One turn or mirror swaps these rows in pairs. Which row does each one swap with?
The rows were stretched afterwards, more along some directions than others.
pif: [  0   0 -13  -3  -9 -15  -2  -3   6   5 -15 -27  -8  -1  -2  10   3  16]
banap: [  1 -19 -15   5   8   9  -5 -18 -17  16  22   3  10 -11  10   3 -23   3]
Veva: [  2  -6 -22  -8  -5 -15  -6   2   8   8 -12 -29 -11  -5  -1  15   2  15]
Lerak: [ 15  -3 -27 -24  22   1  10  -9   1  -1  22   2   7  -2 -16  -1 -17   8]
torek: [ -7 -11  -1 -15  -6 -21 -16  30 -13   0  -3 -22  -2 -16   7 -18 -28  29]
rako: [  4  -1 -20  -7  -1  -8  -1  -5   8   4  -8 -24  -6  -3  -1  15   4  17]
voras: [  6  19 -13 -31   7  -9   9 -23   6  -9   1  29   3   5  12  12  34  12]
nugil: [  1 -24 -17   4   5  11 -11 -15 -13  19  21   5  10 -14  12   4 -23   8]
kolit: [ 21  14 -29 -43   6  21  -5 -11  27  18  10  32 -12   0  22  32  31  21]
mem: [-15 -12 -21 -18  -8  -5   2  -7   4   3  -5 -23  -8  -6  -4  -2 -24   5]
Zelim: [ 21  19 -32 -43   2  20  -4 -15  34  17  11  30 -13  -3  19  37  29  17]
vifu: [  9   2 -41 -55   5 -14   1 -15   8  -3  39  26  -5  -8   9  41   2  -1]
zil: [-12 -12 -13 -19  -4 -23 -11  28 -13  -2   2 -10  10 -15   2 -17 -38  24]
gadu: [ -5 -26 -32 -43  11   1 -15  -2   6   8  22  33  10 -18   4  19   5  -4]
namo: [  2  -7  -8 -16  30  11 -21 -26 -17   4  17  20 -20  -6  28   5  39  22]
vetid: [  1 -33 -31 -45  23   3 -17   4   4   5  20  25   0 -20  -1  18   7   4]
nogi: [  1  -4  -8 -20  32   0 -26 -15 -16   1  14  16 -18  -5  29   2  40  33]
gogi: [ 14  13 -49 -53  22  -3  -3 -15  13   4  26  33   3   7  16  47  41  15]
dori: [ -4 -25 -17   7   9  15  -9 -20 -14  17  25  11  18 -13  10   3 -19   0]
kitu: [ -6  -5 -24 -28  -1  -2   4  -8  10  -5   1 -21 -13  -4  -4   7 -17  14]
gane: [  2 -24 -28 -38  11   3 -16   4  11   9   9  31   7 -19   3  17   7   7]
muke: [-12  -9  -7  -8 -14 -24 -12  29 -15   4  -1 -13   9 -18   8 -16 -34  19]
rig: [ 16  -1 -25 -33  21  -2   9  -5   1  -3  19  -1   5   0  -9   3 -18  10]
vurub: [ 14  12 -50 -48  26   4  -2 -19  17   6  29  38   4   5  14  46  40  14]
los: [ 11   0 -23 -27  19  -2  11 -15  -1   1  19   7   9   0 -10  -1 -15   4]
siro: [  1  16 -26 -32   3 -15   4 -24   7  -1   2  36   9   0  13  14  31  -4]
timag: [ -9  -9 -10 -13  -1 -21 -13  31 -18   2   5 -15   0 -13   7 -20 -31  27]
Satun: [  1  20 -19 -33   1 -15   5 -22  11  -6  -1  29   3   1  14  18  34   1]
vun: [ -2 -25 -15   7   9   5 -10 -14 -23  16  21   1   9 -10  15   3 -16   6]
bired: [  3  -4 -22 -12  -5 -13  -3  -4   7   5 -11 -27  -7  -3  -2  19   5  12]
nofub: [-10 -11  -7  -8  -7 -24 -14  29 -15   6  -2 -18  -4 -16   6 -20 -33  24]
vozad: [ -3   0 -26 -16  11 -32 -25  -1   8  15  13   9 -13  -9  17  21  28   8]
zigok: [ 18  -1 -21 -32  21  -5   9  -3  -4  -7  12  -2   6   2  -6  -2 -14  18]
Lil: [ -1  -6 -12 -21  27  -3 -21 -25 -14   3  11  21 -20  -6  27  10  43  19]
beser: [  3 -25 -28 -24  21 -14   0   3  -1 -13  31  -4   9   0   0  27  -7  19]
guve: [  1 -28 -15   4  11  13  -8 -17 -18  16  23   2   7 -12   9   6 -18   4]
Dalur: [ -6  -6 -11 -14  23  -6 -26 -19 -18   8  12  16 -19  -8  30   5  36  19]
pomo: [ -3 -12 -13 -15  26  -5 -26 -22 -19   9  12  17 -17  -8  30   9  40  17]
buta: [  7   0  -9 -27  -9 -29 -13  -2   5   0  -7 -26 -38 -16   5  15   8  13]
sivo: [  6  21 -21 -31   7  -9   9 -21   9  -9   7  35   6   5  11  16  35  11]
lotid: [ -3  -8 -13 -23  25  -4 -27 -20 -14   3  10  19 -20  -8  29   8  39  26]
kame: [  5  15 -20 -29   4 -11   6 -24   6  -3   3  33   5  -1  16  17  37   6]
vobi: [ -2 -19 -13  11   9  17  -8 -22 -20  19  24   4   6 -13  12  -5 -20   0]
fidum: [ 11  -6 -25 -27  23  -7   8  -8  -6  -2  19  -1   5  -3  -8  -3 -16  13]
kag: [ -3 -33 -29 -30   9   7 -11  -2   6  11  15  27   6 -19  -1  17   4  -6]
lodo: [ 11   8 -51 -50  20  -2  -2 -13  16   5  28  35   5   5  15  47  34  13]
fid: [ 14   9 -49 -53  27   4  -1 -19  16   4  32  41   5   9  11  45  36  15]
Galig: [ -3 -32 -31 -34  12   6 -10  -3   6   9  18  32   5 -18   1  20   0  -3]

buta is swapped with vifu
mem is swapped with kolit
beser is swapped with vozad

One turn or mirror swaps these rows in pairs. Which row does each one swap with?
The rows were stretched afterwards, more along some directions than others.
sebed: [ 10 -31   3  -4  16   7  27  25 -21  -1 -21  22 -19  -8  -1  33  -7   1
 -38 -29  23  27  11]
rana: [  3 -25 -29   4  19  -3  35  11 -25  11  -5 -12   8  -7  -3   7  -3 -15
 -44   0  -8  17  -3]
lifis: [ -9  24   8  10  -1  -5  18  24  -9   0  13  12   5   4  13  -6 -12 -26
 -21   7  -1  -4   1]
modam: [ 12  -4 -13  11  -4  -7  -6   9 -12 -22  10  -1  -6  14   5  19   6   9
   9 -36  24   2 -11]
puli: [-15  11   3  -2  -8  -3 -12   4   1 -36   9  45  -7  12 -14  -1  -7  31
   8 -30  14 -10   1]
Buk: [ -7   9   1   7  -7  -2 -13   1  -6 -29  11  48  -8  -2  -9  -3  -2  24
  13 -27  11  -3   7]
kav: [-22  -1 -10   7  -9   8 -13   6  -5  -7  -1   3 -13   0  17   5 -15  -6
  33 -15  21  18  -7]
fube: [  3 -24  -8   7  10  19 -29  18  26 -22   9  -2  10  17  -6  -9  -7  36
  13  -5 -19 -21 -19]
fale: [ 31  -8  13  12   1  -9  16  -9  11  -2  -2  -8 -12 -22  22   2 -12   8
 -16 -13   0  26  34]
gida: [ 21 -19 -14 -11   5   5  -2   8  26 -29   9 -26   1   2   3  18  -1  14
   5  -8  21 -34   0]
Nogif: [  3 -18 -18 -21   1   9 -12   9  30 -29   5 -16   3  11  -4  26  -6  12
  16 -14  22 -35   1]
sigom: [-11 -22 -18  -3  17  24 -34   9  19 -23   3   1   3  31 -10   3   8  17
  24  -7 -17 -21 -23]
Mir: [ -3 -30 -16  -9  10  22 -34  14  29 -19   1   0   5  25  -2   2  -5  32
  28  -6 -16 -16 -18]
depo: [  1 -23 -16  -8  26  19 -38   9  32 -17  -1   6  -3  27 -14  -3  10  24
  22  -7 -17 -12 -25]
sul: [ -8  11   3  -6 -10   7 -10   9 -12 -31  -3  54  -3   7 -12  12 -10  15
   3 -20  21   0   7]
tapev: [-10 -26 -24  -9  18  26 -31   8  25 -19  -6  -2  -2  27 -12   7  -2  21
  24 -10 -16 -20 -17]
rozo: [ -6  -1   6  -6  -3  11   1  25 -10  -5 -31  29 -11  -9  -5  24  -2   8
   2  -9  31  13  -3]
Tila: [ 23 -24  -1  14  31  -1  -3 -17  22 -17  -7  33 -25  -5 -19  10   7   6
   7 -26  -8  -2  22]
rebik: [  8  -3 -12   7 -14  -1 -12   6  -8 -24   8   7  -3  15   4  23   4  16
  18 -44  28  -2  -4]
Mov: [ -5 -21 -15  -4  12  19 -31  13  35 -29   1   4   6  28  -6   2  -2  26
  22 -19 -13 -27 -16]
Zoru: [  8   7   6 -11  40 -17  -1  18  26 -20   5  35 -10  18 -22 -17  12  13
 -35 -17   4   5 -16]
mozoz: [ 36  -7  14   8  -1 -14  14  -2  13  -3  -2 -10  -8 -25  24   2 -13  14
 -14 -16   5  30  31]
Selo: [-13 -20 -16   0   6  25 -32  11  18 -22   0   0   6  24  -5   3  -8  25
  24  -7 -17 -21 -14]
keb: [  3  34  22  21  -7   1  -5   3 -21 -14  -5  12   2 -15   8  -5   2   8
 -13 -19   9   0  22]
sebe: [ 16 -21  -8   4  -1   5   0   0  22 -31  16 -32   3   1  -1  13  -1  18
   9 -13  15 -40   2]
rovif: [ 12 -30 -13  -5  -3   4   3  11  26 -37  12 -22   7   2   5  20  -7  18
  12 -20  21 -40   3]
fakoz: [ 12 -33 -11   6  21  18 -24  13  21 -29   0   1   5  18  -9   0  -1  21
   8 -14 -14 -18  -7]
Begod: [  6  -4   2  -6   8  16  -6  25 -16 -15 -30  24 -13  -5  -2  16   1   5
  -6  -6  34  14  -9]
zaba: [ 34   5  26  26  19 -24  -1  22 -13  -6  -4  17  -9 -28  -5   3  10   8
 -31 -35  11  22  -7]
tirop: [ 41 -11  11  -5  -6   4   4  24   1 -12 -13  41 -12  -4  14  35  -1   8
   9  -4   2  20  17]
mena: [ 25  10  10  -3  40 -18  -3  28  14 -25  11  33  -7  14  -9 -27   9   9
 -44 -17  12   8 -15]
Sug: [-14  23   7  20   9   9 -22  11 -23 -13   6  38 -22   1   5  -3   6   3
   3 -51  18  12   1]
Turag: [ -6   4  10  14   6 -31   9 -23  39 -31  12   2  -7  30 -18 -19 -15   7
 -13 -26   8 -43   1]
Seru: [ -5  17  -2  11   2   1  14  24 -12  -4  14  11   5   8  13 -10 -13 -28
 -19  10   1  -5  -8]
Gab: [  4 -32 -26   6  24  -5  32  18 -19   8  -2 -11  11  -2  -2   1  -2 -13
 -48  -7  -4  18  -5]
libis: [ 14 -17 -12 -10  -6  -4   3  -4  25 -31  12 -33   4   5   3  15 -11  18
   3  -7  18 -44   1]
muma: [ 34   0  27  19  25 -15 -11  22  -5  -3 -12  28 -16 -23 -12  12  15  13
 -20 -39  10  27  -3]
sab: [ 17 -20 -21  -9   3   4   2  -2  17 -32  17 -31   3   0   5  10   3  13
   3  -9  16 -41   2]
bulor: [-28   2 -20  -4   0  -5  16  12 -46   6 -19  12  -3 -30  -7  17 -14 -26
 -22 -18  22   9  -3]
goz: [ 26 -19   0  13  23 -10  -3 -17  30 -29  -5  38 -22  -3 -16   3   0  11
   7 -26  -1  -7  24]
notod: [-26   1  -6  11 -17  10 -12   5  -9 -10   3   4 -12  -4  20   5 -12  -6
  37 -15  19   9  -3]
fizu: [-14  26   5   9  15   3 -24  18 -22 -17   0  38 -18   6   7  -1   2  -4
   5 -53  20   9  -4]
telub: [-14  13   2   6  -3   7 -11   6 -12 -28   2  55 -11   3 -15   5   0  15
  12 -21   7  -5   5]
nibed: [-17  -3 -10   8  -8   7 -14   1  -2 -12   1   2 -20   3  21   7 -14  -6
  34 -18  23  13  -1]
Dafar: [ -8  27  -1  10   3 -11  14  19 -11  -6  17  13   2   1  17  -9  -4 -36
 -12   3   3  -6   3]
Lovi: [  6 -13  -9  -8  -2   1  -6   1  29 -25  19 -27  10   5   4   9  -2  13
  12 -11  16 -36   2]
poma: [ 28  15  29  23  26 -21  -3  28 -17   4  -6  28 -14 -40  -8   6  16  -3
 -21 -32   6  25  -4]
tef: [ 48 -12   4  -8  -1   8  -3  31  -1 -21  -9  42 -15  -3  20  40  -3   3
  11 -14  14  24  26]
Romu: [  3 -11  -6 -15   9  23  -4  29 -20  -9 -34  23 -14  -1  -1  30   4   3
   0  -3  30  15 -10]
kel: [  8  32  21  16  -6   1  -9   1 -18 -20 -12  21  -1 -18   5  -3  -1   8
 -15 -23  17   5  29]
Gud: [ 27   5  24  13  26 -18  -6  25  -4   0  -9  24  -8 -20 -11   7  15   5
 -31 -36   7  26  -5]
sulol: [-11  -3   5  13   6 -23   8 -24  29 -28  12  -9 -12  32 -16 -14 -15   7
  -7 -30  10 -47  -3]
Tuva: [  6   4   7 -14  35 -25   6  13  28 -17   5  23  -7  26 -21 -15   8   7
 -42 -19   7  -1 -15]
Fofo: [-29   5  -4  -4  -5  -8  18  19 -41  13 -22  14  -3 -29 -11  18 -17 -17
 -18 -15  13   6  -8]
dufo: [ 15 -18   9   1  18  -3  38  23 -30   2 -15  21 -15 -25   5  28  -7 -16
 -44 -20  20  22   9]
ded: [  1  32  30  17 -10  -6  -7   6  -4 -11 -16  27  -1 -12   2  -1  -2  19
 -10 -28   6   8  30]
Fova: [ 17   8  12 -11  33 -20   7  18  23 -23   2  29 -12  22 -18 -10  10  10
 -40 -19  10  -2  -8]
pepo: [ -6 -19 -19   3  26  19 -34  10  19 -19   5   5   0  17  -7  -5   3  12
  21  -2 -21 -16 -21]
debif: [ 14 -16 -17  -8   0   9  -7   0  23 -36  10 -21   3   9  -4  13  -3  10
  11 -15  26 -45  -5]
mal: [-28   0 -13   1 -10  -2  11  17 -45   3 -11  11  -1 -30  -4  13 -15 -11
 -11 -21  23   3  -6]
tizo: [  2 -14 -11  -3 -10  -4   4  -9  17 -27  18 -32   8  -1  -1   9  -5  14
   7 -12  14 -42  10]
tet: [-34   4 -12   2  -6  -6  19   8 -42   9 -15   4  -1 -27  -9  10 -19 -19
 -21 -18  20  -1  -2]
povon: [ -7  22   6  17  16   1 -19  22 -30 -17   5  43 -24  -4  13  -1   2  -8
   3 -48  17  14  -7]
falof: [ 37  -8   6 -10  -2  13  -8  35   0 -15 -14  51 -18  -3  17  42  -2   9
  19 -12  10  25  17]
Salib: [ 19 -26  10   4  16   3  33  28 -27  -2 -17  19 -11 -24   3  25  -8   1
 -38 -20  23  20   2]
Zis: [ 36  -7  14   2   3 -11  12  -1  18  -3  -7  -3 -12 -22  21   8  -5   8
 -13 -18   3  29  34]

gida is swapped with Selo
Nogif is swapped with fube
Tila is swapped with sulol
tet is swapped with muma
modam is swapped with rana
sebed is swapped with Sug

